Here are some points, each followed by its number:
[-11  50 -36  11  59   3  56   0  49  56  44   7 -48 -64 -67  -1  -9 -45 -41 -39  55 -51 -53 -21] 0
[ 55  32 -14 -27   6  22 -33  35 -55  10   0  -2 -46 -38 -36  -8   3  -7  14  -5 -38 -26 -36 -19] 1
[-56 -41 -17 -23 -26 -36  56 -41  46 -53 -48 -13  24   6   3 -14 -48 -20 -36 -32  55   8  46  60] 2
[ 55  26 -11 -22   8  16 -35  35 -57  11  -3  -1 -48 -32 -29  -7   7  -9  11  -3 -38 -21 -30 -13] 3
[ 18  56 -26  57  59  13  34   7  54  56  54  10 -49 -63 -64   9   1 -35 -34 -28  55 -42 -48 -15] 4
[-54 -40 -15 -29 -24 -38  55 -66   4 -52 -54 -19  48  44  42 -22 -46  -5 -36 -18  17  24  56  60] 5
[-53 -39 -11 -42 -26 -52  27 -69 -27 -49 -62 -38  55  55  55 -27 -32   7  57  -2 -31  31  56  60] 6
[ -8  52 -33  18  59   7  56   2  54  56  43   5 -49 -64 -69   1  -9 -48 -37 -38  55 -50 -50 -16] 7
[ 47  26  -5 -19   3  18 -38  36 -54   9  -4  -1 -49 -28 -23  -4   5  -9  16  -5 -33 -17 -23 -16] 8
[-59 -35 -15 -29 -23 -44  52 -64   0 -53 -60 -23  49  54  49 -25 -45  -3 -19 -15  13  30  56  60] 9
[-30 -40 -14 -49 -21 -59 -33 -27 -64 -30 -43 -31  37  30  25 -26 -11   2  57   1 -62   2  26 -19] 10
[ 55  35  42  16  -1  57 -37  56 -30  23  23  18 -53 -25 -18  12  24  13   5  19 -29  -7 -31 -18] 11
Which three points above are nearest to each new point? Their numbers follow each, nearest first.
[-30 -40 -17 -47 -28 -53 -36 -30 -60 -30 -39 -31  39  43  31 -25  -5   3  57   4 -57   2  32 -18] >> 10 6 9
[-36 -39  60  44 -26  57  56  49  54 -38  54  59  55  52  55  59  58  59 -34  59   8  57  10 -17] >> 11 5 2
[ 41  56 -20  57  59  18   2  13  54  56  54  17 -50 -55 -60  11   5 -23 -41 -20  55 -38 -49 -18] >> 4 7 0
[ -2 -22   7 -38 -21  -6 -36  18 -53  -9 -20 -13  19  19  19 -12   7   9  57   7 -48   4  15 -14] >> 10 8 3
[-18 -34   0 -42 -24 -31 -33   1 -57 -19 -34 -20  26  24  25 -19   3   4  57   8 -55   6  16 -22] >> 10 6 8
[-55 -39 -17 -16 -28 -36  56 -40  54 -53 -45 -11  22   0   5 -13 -47 -19 -33 -29  55  10  42  60] >> 2 5 9
[ 55   6  60  57 -29  57 -34  56   3  29  52  52 -28  -3  -1  48  58  44 -29  53 -13  21 -30 -15] >> 11 8 3
[ 52  56 -11  57  59  24 -38  19  54  56  54  17 -46 -52 -51  15   9 -21 -40 -17  55 -35 -48 -15] >> 4 7 0
[-31 -35  -8 -46 -23 -47 -35 -31 -52 -28 -42 -30  53  53  39 -20  -5   5  57   6 -61   8  34 -15] >> 10 6 9
[ 43  56 -16  57  59  19 -34  17  54  56  54  17 -50 -51 -58  11   4 -23 -38 -19  55 -32 -47 -13] >> 4 7 0
[-30 -35  -5 -44 -22 -45 -33 -35 -47 -32 -42 -30  55  55  46 -21  -7   5  57   8 -57  16  39 -14] >> 10 6 9
[ 55  36  60  26 -24  57 -34  56 -21  21  34  26 -49 -19 -13  23  35  21   6  29 -17  -4 -30 -13] >> 11 8 3
[ 55  23  60  50 -22  57 -34  56  -6  25  41  33 -52 -14 -10  31  44  35  -4  42 -14  10 -28 -22] >> 11 8 3
[ 55  56  -7  57  59  28 -35  18  54  56  54  18 -47 -51 -45  14   8 -12 -41  -8  55 -26 -51 -22] >> 4 7 0
[ 55  56 -16  57  59  21 -37  23  54  56  54  17 -53 -50 -54  15   6 -17 -36 -11  55 -28 -55 -21] >> 4 7 0
[ 55  56   2  57  59  24 -35  24  47  56  54  18 -52 -46 -44  18  14  -8 -33  -5  49 -22 -54 -15] >> 4 7 0
[ 55 -34  60  57 -27  57 -33  56  19  30  54  59  -8   6  20  59  58  59 -41  59  -7  33 -27 -19] >> 11 8 3
[ 53 -37  60  57 -27  57 -34  56  40  21  54  59  23  22  36  59  58  59 -37  59   4  56 -15 -22] >> 11 8 3
